In the data rows, the value 50 means zero.
Two rows play each game, the first against the second. How much does the first row win by? 10 is about a draw, 20 a big win and 0 a big loss. Wins can go round in a circle: one row can beat a second, the second a third and the third the first. Each row has two weighted sums of its numbers, A and B, taken from their middle values. A row wins by its A times the other's B, less its B times the other's A.
c(41, 29, 53, 53, 55, 65, 43, 62, 52, 66, 49, 50, 46, 53, 55, 55)
c(43, 43, 56, 47, 34, 47, 50, 55, 51, 61, 39, 39, 45, 58, 46, 36) ~ 11
c(49, 75, 41, 50, 38, 39, 36, 51, 37, 65, 35, 38, 47, 52, 26, 61)
c(64, 67, 53, 56, 40, 30, 47, 63, 49, 52, 24, 40, 56, 50, 37, 63) ~ 11
c(56, 55, 30, 58, 59, 40, 66, 38, 56, 45, 64, 43, 54, 22, 48, 64)
c(50, 47, 67, 34, 72, 51, 74, 52, 50, 27, 81, 93, 73, 23, 76, 78) ~ 8
c(52, 23, 45, 54, 51, 71, 48, 84, 60, 28, 45, 40, 60, 78, 67, 38)
c(50, 51, 52, 69, 78, 51, 35, 53, 55, 52, 47, 67, 52, 58, 46, 39) ~ 9
c(49, 52, 57, 50, 29, 55, 40, 28, 51, 38, 32, 78, 68, 31, 61, 55)
c(68, 46, 43, 62, 30, 38, 49, 61, 56, 56, 42, 44, 53, 68, 51, 57) ~ 10
c(43, 42, 47, 57, 51, 76, 49, 70, 44, 29, 33, 47, 48, 70, 61, 40)
c(69, 58, 49, 47, 57, 48, 55, 66, 51, 58, 47, 43, 63, 28, 56, 67) ~ 10
c(45, 71, 48, 51, 36, 39, 36, 62, 51, 52, 29, 34, 55, 39, 38, 44)
c(66, 45, 47, 65, 34, 52, 35, 58, 56, 52, 43, 40, 66, 71, 48, 41) ~ 10
c(45, 43, 74, 58, 51, 45, 39, 49, 55, 44, 71, 53, 22, 54, 66, 36)
c(66, 40, 66, 34, 77, 51, 51, 49, 50, 47, 64, 48, 26, 60, 60, 25) ~ 18
c(42, 79, 34, 60, 29, 43, 39, 65, 38, 69, 34, 33, 64, 50, 34, 65)
c(71, 48, 39, 59, 69, 35, 44, 58, 62, 52, 40, 38, 63, 28, 60, 77) ~ 8
c(56, 65, 59, 49, 29, 29, 48, 51, 50, 79, 40, 49, 31, 47, 38, 42)
c(60, 75, 45, 44, 48, 38, 42, 77, 60, 73, 68, 46, 50, 42, 16, 46) ~ 7
c(39, 32, 41, 67, 47, 72, 45, 55, 53, 25, 29, 52, 56, 65, 59, 24)
c(39, 36, 33, 48, 41, 55, 52, 37, 45, 60, 54, 54, 54, 44, 44, 49) ~ 8
c(43, 46, 66, 35, 66, 52, 71, 47, 50, 29, 70, 94, 76, 29, 69, 75)
c(55, 31, 48, 57, 42, 67, 39, 72, 52, 39, 41, 43, 54, 80, 59, 24) ~ 12
c(50, 32, 45, 65, 39, 78, 56, 61, 64, 55, 59, 48, 42, 43, 52, 46)
c(48, 67, 60, 45, 30, 56, 53, 36, 41, 33, 27, 73, 75, 31, 64, 68) ~ 12
c(44, 42, 68, 46, 67, 78, 74, 61, 50, 33, 60, 58, 43, 74, 72, 61)
c(55, 38, 48, 55, 52, 74, 58, 73, 58, 34, 44, 33, 52, 81, 55, 46) ~ 5
c(55, 46, 52, 61, 60, 59, 31, 47, 43, 49, 45, 53, 30, 60, 52, 42)
c(40, 38, 40, 68, 55, 48, 45, 56, 46, 41, 49, 59, 31, 73, 41, 21) ~ 15
c(62, 55, 47, 61, 73, 37, 49, 43, 65, 50, 56, 50, 39, 30, 33, 50)
c(55, 45, 51, 46, 35, 34, 50, 31, 43, 68, 40, 50, 33, 49, 42, 32) ~ 5
c(60, 29, 57, 53, 47, 81, 52, 72, 59, 33, 40, 41, 60, 70, 62, 37)
c(28, 44, 32, 45, 51, 65, 54, 25, 60, 66, 42, 55, 37, 45, 43, 69) ~ 5
c(45, 24, 38, 69, 45, 81, 44, 66, 62, 55, 50, 56, 47, 63, 57, 49)
c(51, 38, 46, 56, 45, 62, 47, 74, 58, 33, 31, 49, 60, 62, 59, 37) ~ 10
c(70, 76, 42, 46, 30, 42, 37, 72, 48, 69, 36, 33, 49, 53, 32, 71)
c(54, 44, 70, 34, 77, 47, 64, 45, 52, 47, 63, 52, 37, 49, 60, 36) ~ 5
c(51, 24, 58, 43, 54, 61, 62, 55, 42, 24, 61, 54, 33, 60, 64, 36)
c(26, 69, 42, 47, 41, 46, 63, 52, 39, 41, 49, 52, 60, 46, 41, 54) ~ 8
c(62, 58, 55, 54, 33, 42, 45, 48, 41, 62, 34, 44, 45, 45, 40, 39)
c(66, 48, 39, 47, 58, 45, 42, 58, 50, 63, 44, 45, 67, 39, 48, 67) ~ 17
c(45, 47, 64, 24, 58, 61, 73, 45, 51, 30, 78, 95, 72, 36, 67, 73)
c(51, 60, 58, 53, 33, 34, 51, 44, 51, 78, 43, 54, 46, 54, 35, 47) ~ 8
c(44, 56, 57, 63, 46, 40, 43, 49, 42, 68, 42, 42, 46, 48, 43, 41)
c(69, 67, 48, 60, 58, 32, 56, 68, 66, 60, 40, 45, 65, 36, 45, 67) ~ 10
c(36, 48, 54, 23, 64, 65, 78, 26, 42, 32, 80, 87, 79, 40, 59, 74)
c(57, 34, 55, 48, 68, 60, 65, 61, 41, 31, 62, 52, 42, 63, 71, 42) ~ 12
c(56, 51, 44, 50, 68, 51, 47, 47, 56, 50, 52, 60, 38, 32, 37, 50)
c(58, 39, 58, 59, 57, 79, 46, 87, 55, 34, 36, 37, 60, 74, 60, 27) ~ 9
c(46, 28, 71, 36, 66, 64, 64, 45, 41, 20, 63, 43, 32, 59, 72, 50)
c(54, 60, 41, 49, 37, 40, 50, 58, 47, 62, 35, 36, 50, 52, 42, 71) ~ 9
c(70, 45, 72, 50, 65, 50, 61, 52, 41, 36, 65, 41, 38, 61, 70, 29)
c(24, 49, 29, 49, 55, 60, 54, 33, 53, 56, 50, 56, 56, 46, 39, 53) ~ 9
c(62, 39, 35, 56, 66, 55, 51, 54, 58, 50, 63, 56, 39, 27, 36, 51)
c(50, 34, 43, 63, 42, 73, 51, 61, 49, 56, 50, 47, 50, 49, 47, 41) ~ 10
c(60, 49, 47, 50, 36, 40, 37, 45, 42, 36, 32, 75, 74, 42, 62, 55)
c(37, 51, 52, 51, 57, 46, 32, 42, 44, 39, 53, 59, 49, 53, 49, 37) ~ 17
c(23, 41, 35, 46, 50, 64, 51, 31, 42, 71, 48, 53, 48, 53, 42, 59)
c(45, 45, 34, 56, 58, 59, 58, 44, 46, 50, 53, 50, 42, 39, 42, 53) ~ 8
c(40, 52, 54, 67, 74, 48, 35, 58, 54, 45, 45, 62, 42, 70, 50, 25)
c(56, 41, 46, 61, 50, 85, 56, 55, 50, 58, 44, 44, 46, 71, 45, 45) ~ 11
c(36, 43, 29, 49, 44, 55, 47, 42, 56, 58, 45, 50, 56, 47, 35, 60)
c(50, 44, 78, 44, 52, 48, 39, 36, 45, 59, 72, 48, 38, 48, 72, 50) ~ 10
c(64, 49, 40, 49, 53, 35, 47, 65, 60, 58, 39, 44, 78, 31, 51, 65)
c(52, 34, 61, 34, 73, 65, 68, 46, 45, 35, 63, 41, 27, 58, 67, 44) ~ 7
c(55, 74, 54, 46, 30, 32, 47, 44, 36, 53, 36, 31, 48, 53, 28, 55)
c(61, 45, 68, 53, 39, 47, 40, 41, 39, 47, 69, 44, 28, 40, 59, 41) ~ 11
c(51, 50, 40, 58, 56, 48, 65, 44, 47, 53, 53, 46, 45, 37, 32, 58)
c(57, 37, 36, 46, 67, 43, 63, 45, 50, 51, 52, 46, 43, 34, 44, 59) ~ 4
c(60, 41, 70, 44, 40, 40, 37, 53, 41, 50, 71, 36, 32, 51, 61, 45)
c(52, 51, 62, 36, 38, 53, 40, 36, 53, 28, 30, 73, 69, 30, 55, 67) ~ 12
c(66, 70, 31, 38, 49, 31, 42, 57, 44, 73, 68, 43, 57, 35, 15, 61)
c(63, 36, 47, 58, 61, 46, 53, 47, 46, 48, 53, 50, 50, 42, 34, 53) ~ 15
c(54, 57, 56, 55, 45, 29, 42, 46, 50, 58, 37, 46, 50, 57, 46, 32)
c(53, 46, 52, 42, 67, 50, 51, 52, 50, 46, 60, 36, 43, 57, 59, 32) ~ 11
c(58, 66, 53, 54, 37, 33, 38, 54, 53, 57, 21, 36, 52, 52, 28, 58)
c(25, 46, 29, 46, 49, 54, 59, 23, 41, 63, 47, 51, 40, 44, 33, 62) ~ 6
c(63, 73, 36, 49, 51, 24, 40, 59, 51, 70, 57, 38, 52, 35, 15, 43)
c(31, 59, 40, 37, 39, 46, 50, 40, 48, 50, 40, 42, 43, 47, 38, 46) ~ 13
c(51, 78, 52, 50, 36, 32, 48, 68, 47, 67, 32, 39, 57, 40, 42, 63)
c(28, 43, 39, 47, 40, 73, 60, 39, 50, 46, 48, 54, 40, 43, 36, 59) ~ 5
c(57, 58, 59, 57, 38, 42, 38, 45, 44, 59, 39, 44, 49, 62, 38, 46)
c(54, 24, 61, 53, 53, 55, 56, 68, 60, 31, 43, 44, 43, 65, 55, 28) ~ 10
c(65, 38, 72, 43, 69, 49, 52, 54, 54, 40, 58, 39, 38, 68, 72, 41)
c(55, 54, 35, 61, 22, 37, 43, 47, 55, 72, 38, 36, 71, 53, 39, 62) ~ 9
c(51, 69, 52, 58, 36, 41, 46, 55, 36, 66, 35, 29, 45, 46, 40, 67)
c(60, 78, 53, 55, 41, 41, 36, 65, 37, 56, 29, 28, 46, 56, 36, 60) ~ 10
c(51, 40, 49, 52, 58, 49, 33, 45, 43, 46, 52, 62, 33, 61, 53, 27)
c(49, 53, 58, 58, 34, 44, 45, 51, 44, 61, 39, 36, 48, 65, 46, 30) ~ 4
c(73, 61, 39, 49, 60, 32, 54, 62, 54, 60, 40, 35, 63, 29, 55, 77)
c(46, 51, 47, 43, 39, 39, 42, 44, 56, 33, 30, 71, 76, 47, 56, 64) ~ 16
c(54, 37, 69, 50, 67, 83, 73, 59, 50, 28, 64, 53, 33, 77, 71, 58)
c(29, 41, 60, 35, 61, 46, 62, 45, 43, 33, 86, 89, 83, 36, 67, 74) ~ 8
c(65, 33, 54, 54, 48, 66, 49, 68, 60, 38, 34, 40, 51, 69, 61, 34)
c(71, 60, 50, 64, 64, 36, 55, 66, 67, 67, 52, 36, 66, 42, 52, 76) ~ 9
c(62, 32, 58, 63, 58, 76, 56, 66, 42, 28, 42, 46, 55, 67, 62, 27)
c(31, 72, 37, 43, 41, 43, 57, 52, 46, 48, 53, 49, 47, 48, 45, 45) ~ 8
c(42, 47, 65, 24, 69, 55, 67, 39, 51, 27, 81, 90, 87, 35, 81, 81)
c(47, 59, 63, 53, 50, 37, 38, 35, 40, 54, 72, 43, 37, 35, 66, 51) ~ 12
c(57, 52, 41, 46, 51, 36, 54, 50, 45, 46, 54, 56, 43, 34, 36, 55)
c(32, 71, 45, 47, 34, 46, 47, 44, 42, 41, 50, 47, 48, 34, 42, 53) ~ 14
c(40, 28, 45, 64, 49, 86, 56, 53, 56, 58, 54, 43, 31, 61, 53, 38)
c(68, 46, 50, 58, 61, 43, 46, 69, 54, 58, 46, 46, 62, 39, 55, 69) ~ 9
c(51, 52, 58, 63, 66, 46, 33, 52, 57, 48, 49, 56, 54, 71, 53, 39)
c(52, 53, 54, 36, 34, 50, 48, 48, 41, 27, 29, 82, 70, 40, 63, 55) ~ 10
c(53, 35, 71, 26, 57, 47, 68, 47, 49, 32, 85, 87, 79, 27, 76, 65)
c(51, 40, 63, 33, 67, 52, 67, 41, 46, 59, 64, 51, 34, 52, 52, 35) ~ 9
c(60, 47, 30, 56, 63, 39, 53, 43, 62, 42, 55, 52, 60, 28, 32, 45)
c(49, 69, 65, 35, 30, 54, 52, 38, 51, 25, 34, 71, 83, 42, 66, 55) ~ 8
c(50, 52, 56, 64, 73, 55, 44, 42, 42, 41, 44, 67, 38, 53, 56, 29)
c(46, 80, 54, 62, 28, 29, 47, 60, 36, 60, 31, 43, 61, 46, 37, 61) ~ 7
c(62, 49, 57, 47, 70, 36, 54, 72, 55, 69, 45, 44, 67, 43, 48, 77)
c(56, 37, 45, 55, 79, 58, 47, 57, 54, 48, 49, 62, 36, 61, 52, 28) ~ 12
c(43, 40, 56, 45, 67, 82, 56, 62, 53, 24, 63, 44, 41, 71, 68, 43)
c(45, 56, 50, 44, 34, 45, 58, 35, 43, 23, 44, 78, 72, 32, 60, 56) ~ 10
c(50, 43, 45, 50, 63, 52, 61, 42, 63, 46, 58, 57, 37, 35, 36, 47)
c(56, 54, 54, 63, 75, 54, 40, 51, 46, 48, 44, 57, 51, 51, 55, 35) ~ 5
c(39, 58, 46, 47, 58, 46, 53, 33, 56, 60, 57, 51, 50, 28, 26, 55)
c(50, 37, 45, 60, 47, 73, 52, 52, 56, 51, 47, 56, 33, 49, 56, 43) ~ 7
c(30, 80, 38, 43, 36, 30, 51, 41, 42, 47, 43, 47, 53, 41, 42, 49)
c(56, 59, 54, 39, 39, 50, 45, 45, 52, 27, 39, 82, 88, 42, 57, 67) ~ 9
c(48, 63, 35, 59, 58, 52, 58, 46, 56, 64, 60, 49, 53, 36, 34, 46)
c(32, 36, 44, 33, 43, 52, 48, 30, 54, 61, 55, 61, 41, 34, 37, 56) ~ 9
c(47, 57, 56, 47, 32, 40, 45, 36, 53, 70, 31, 44, 41, 44, 40, 31)
c(55, 41, 65, 34, 76, 49, 62, 42, 53, 45, 63, 41, 35, 54, 67, 37) ~ 11
c(45, 45, 42, 56, 77, 54, 40, 59, 45, 34, 48, 62, 38, 75, 50, 27)
c(20, 63, 29, 51, 31, 37, 58, 51, 47, 43, 48, 48, 60, 47, 49, 46) ~ 14
c(50, 55, 71, 46, 54, 47, 36, 44, 49, 43, 63, 41, 39, 43, 68, 45)
c(50, 36, 63, 45, 74, 53, 49, 49, 55, 49, 62, 49, 33, 52, 59, 37) ~ 10
c(56, 54, 57, 62, 49, 41, 35, 43, 51, 68, 33, 53, 41, 61, 45, 38)
c(34, 35, 75, 26, 59, 61, 79, 39, 42, 28, 73, 94, 78, 25, 71, 72) ~ 7
c(38, 62, 38, 53, 64, 51, 61, 39, 56, 54, 49, 56, 38, 28, 33, 54)
c(61, 63, 49, 59, 40, 45, 39, 57, 40, 58, 31, 39, 46, 51, 38, 55) ~ 6
c(41, 39, 60, 62, 73, 47, 42, 60, 45, 49, 44, 57, 43, 59, 50, 44)
c(53, 55, 54, 69, 74, 46, 45, 52, 46, 37, 43, 59, 49, 58, 55, 39) ~ 9
c(54, 31, 49, 62, 43, 81, 43, 60, 57, 62, 49, 49, 44, 62, 46, 51)
c(64, 35, 71, 36, 77, 43, 53, 53, 42, 33, 64, 33, 36, 67, 62, 33) ~ 11
c(27, 76, 43, 51, 35, 32, 61, 41, 35, 56, 37, 49, 63, 46, 49, 59)
c(47, 58, 42, 43, 42, 24, 44, 73, 56, 69, 65, 31, 65, 32, 26, 57) ~ 6
c(67, 42, 76, 46, 52, 46, 32, 50, 41, 52, 65, 43, 40, 49, 64, 53)
c(57, 73, 39, 58, 37, 47, 50, 55, 41, 65, 35, 39, 42, 40, 39, 68) ~ 14
c(52, 37, 47, 54, 49, 79, 53, 59, 48, 53, 51, 55, 48, 59, 51, 53)
c(64, 75, 49, 57, 37, 30, 48, 63, 40, 61, 30, 33, 62, 55, 42, 64) ~ 10
c(38, 43, 29, 46, 52, 62, 55, 24, 53, 63, 46, 57, 51, 50, 40, 50)
c(53, 53, 47, 35, 32, 43, 55, 26, 51, 25, 34, 88, 85, 44, 59, 60) ~ 5
c(55, 77, 56, 61, 41, 46, 47, 53, 46, 62, 28, 34, 41, 45, 42, 52)
c(43, 21, 69, 44, 73, 70, 66, 61, 50, 31, 51, 43, 28, 74, 60, 44) ~ 7
c(49, 42, 42, 55, 62, 54, 36, 42, 55, 56, 46, 60, 56, 46, 44, 34)
c(55, 38, 66, 34, 64, 62, 66, 46, 40, 24, 60, 46, 37, 73, 68, 48) ~ 7
c(55, 53, 50, 68, 58, 50, 44, 49, 54, 48, 47, 62, 32, 72, 53, 21)
c(35, 43, 63, 40, 57, 64, 72, 42, 49, 34, 82, 91, 77, 42, 75, 62) ~ 7
c(51, 58, 38, 57, 48, 31, 53, 57, 58, 65, 68, 41, 63, 32, 20, 53)
c(52, 49, 39, 70, 29, 62, 49, 49, 53, 50, 42, 41, 61, 67, 48, 57) ~ 10
c(54, 55, 52, 51, 62, 29, 45, 53, 50, 51, 45, 64, 39, 51, 41, 26)
c(65, 41, 67, 53, 49, 46, 36, 41, 48, 55, 64, 40, 28, 46, 60, 59) ~ 11
c(62, 44, 45, 68, 22, 52, 52, 37, 43, 56, 47, 42, 58, 61, 50, 56)
c(51, 67, 43, 63, 43, 40, 49, 58, 36, 61, 37, 29, 53, 35, 39, 62) ~ 10
c(52, 30, 49, 68, 45, 78, 35, 60, 55, 58, 47, 54, 51, 57, 51, 42)
c(58, 49, 44, 69, 31, 63, 52, 52, 49, 55, 45, 44, 57, 79, 50, 59) ~ 11
c(50, 47, 64, 26, 64, 65, 68, 41, 44, 27, 80, 90, 85, 25, 79, 67)
c(67, 45, 33, 54, 24, 47, 54, 48, 54, 58, 40, 36, 55, 78, 52, 63) ~ 15
c(40, 38, 45, 52, 62, 46, 43, 50, 54, 40, 49, 62, 39, 60, 52, 41)
c(51, 41, 66, 45, 51, 34, 46, 37, 45, 77, 32, 48, 40, 58, 40, 34) ~ 10
c(36, 48, 68, 37, 62, 56, 69, 37, 48, 28, 77, 90, 65, 30, 67, 73)
c(61, 66, 56, 60, 38, 30, 36, 60, 51, 62, 31, 36, 46, 41, 27, 56) ~ 6
c(16, 58, 30, 50, 32, 46, 48, 42, 42, 41, 44, 43, 56, 51, 49, 53)
c(40, 29, 48, 55, 54, 82, 44, 62, 62, 51, 44, 54, 42, 59, 58, 46) ~ 10
c(59, 65, 40, 56, 29, 33, 39, 50, 51, 65, 35, 29, 54, 46, 32, 50)
c(55, 55, 49, 48, 43, 47, 44, 46, 44, 67, 33, 39, 46, 59, 41, 47) ~ 8
c(16, 74, 28, 41, 33, 43, 51, 51, 34, 39, 52, 50, 58, 46, 35, 55)
c(62, 40, 58, 45, 57, 71, 49, 45, 56, 31, 58, 37, 35, 79, 73, 56) ~ 9
c(54, 52, 69, 54, 42, 40, 34, 41, 52, 51, 69, 48, 29, 53, 70, 42)
c(45, 29, 57, 62, 43, 62, 38, 78, 52, 26, 37, 47, 66, 61, 56, 33) ~ 7
c(45, 65, 53, 59, 35, 33, 54, 37, 50, 79, 40, 44, 50, 56, 46, 51)
c(67, 55, 62, 52, 53, 54, 39, 43, 40, 49, 66, 50, 33, 43, 69, 55) ~ 19
c(27, 64, 37, 47, 38, 45, 59, 52, 34, 43, 47, 55, 57, 36, 42, 57)
c(53, 35, 71, 33, 73, 44, 63, 48, 45, 42, 65, 42, 36, 65, 61, 32) ~ 13
c(58, 68, 39, 48, 47, 37, 40, 69, 57, 68, 59, 46, 48, 32, 16, 48)
c(60, 60, 28, 51, 53, 38, 55, 59, 52, 70, 68, 36, 58, 33, 20, 55) ~ 9
c(46, 46, 62, 45, 48, 40, 46, 39, 57, 66, 32, 45, 47, 65, 40, 43)
c(55, 46, 59, 48, 45, 46, 44, 40, 57, 59, 42, 46, 50, 54, 45, 40) ~ 11
c(61, 78, 27, 40, 52, 38, 52, 62, 44, 75, 75, 31, 61, 37, 14, 60)
c(41, 39, 43, 62, 50, 72, 55, 63, 57, 63, 44, 55, 44, 54, 52, 45) ~ 10
c(44, 41, 58, 64, 74, 39, 46, 51, 46, 53, 43, 55, 45, 69, 59, 44)
c(59, 56, 50, 47, 44, 40, 52, 42, 51, 66, 40, 53, 35, 52, 47, 44) ~ 11
c(51, 44, 66, 43, 79, 50, 62, 44, 55, 44, 63, 53, 44, 64, 58, 44)
c(41, 36, 43, 35, 39, 64, 58, 26, 42, 48, 48, 61, 46, 50, 38, 67) ~ 5
c(39, 31, 44, 40, 49, 60, 57, 28, 53, 56, 44, 50, 49, 33, 43, 47)
c(50, 56, 52, 63, 69, 47, 44, 41, 57, 49, 43, 58, 43, 55, 42, 30) ~ 11
c(44, 47, 57, 46, 35, 34, 37, 46, 55, 60, 38, 44, 31, 55, 47, 28)
c(47, 51, 72, 54, 55, 49, 26, 51, 45, 60, 60, 40, 31, 55, 66, 42) ~ 11
c(40, 44, 32, 41, 44, 52, 56, 33, 58, 61, 48, 52, 51, 36, 41, 54)
c(51, 61, 46, 33, 31, 50, 46, 29, 50, 38, 30, 84, 79, 44, 60, 56) ~ 2
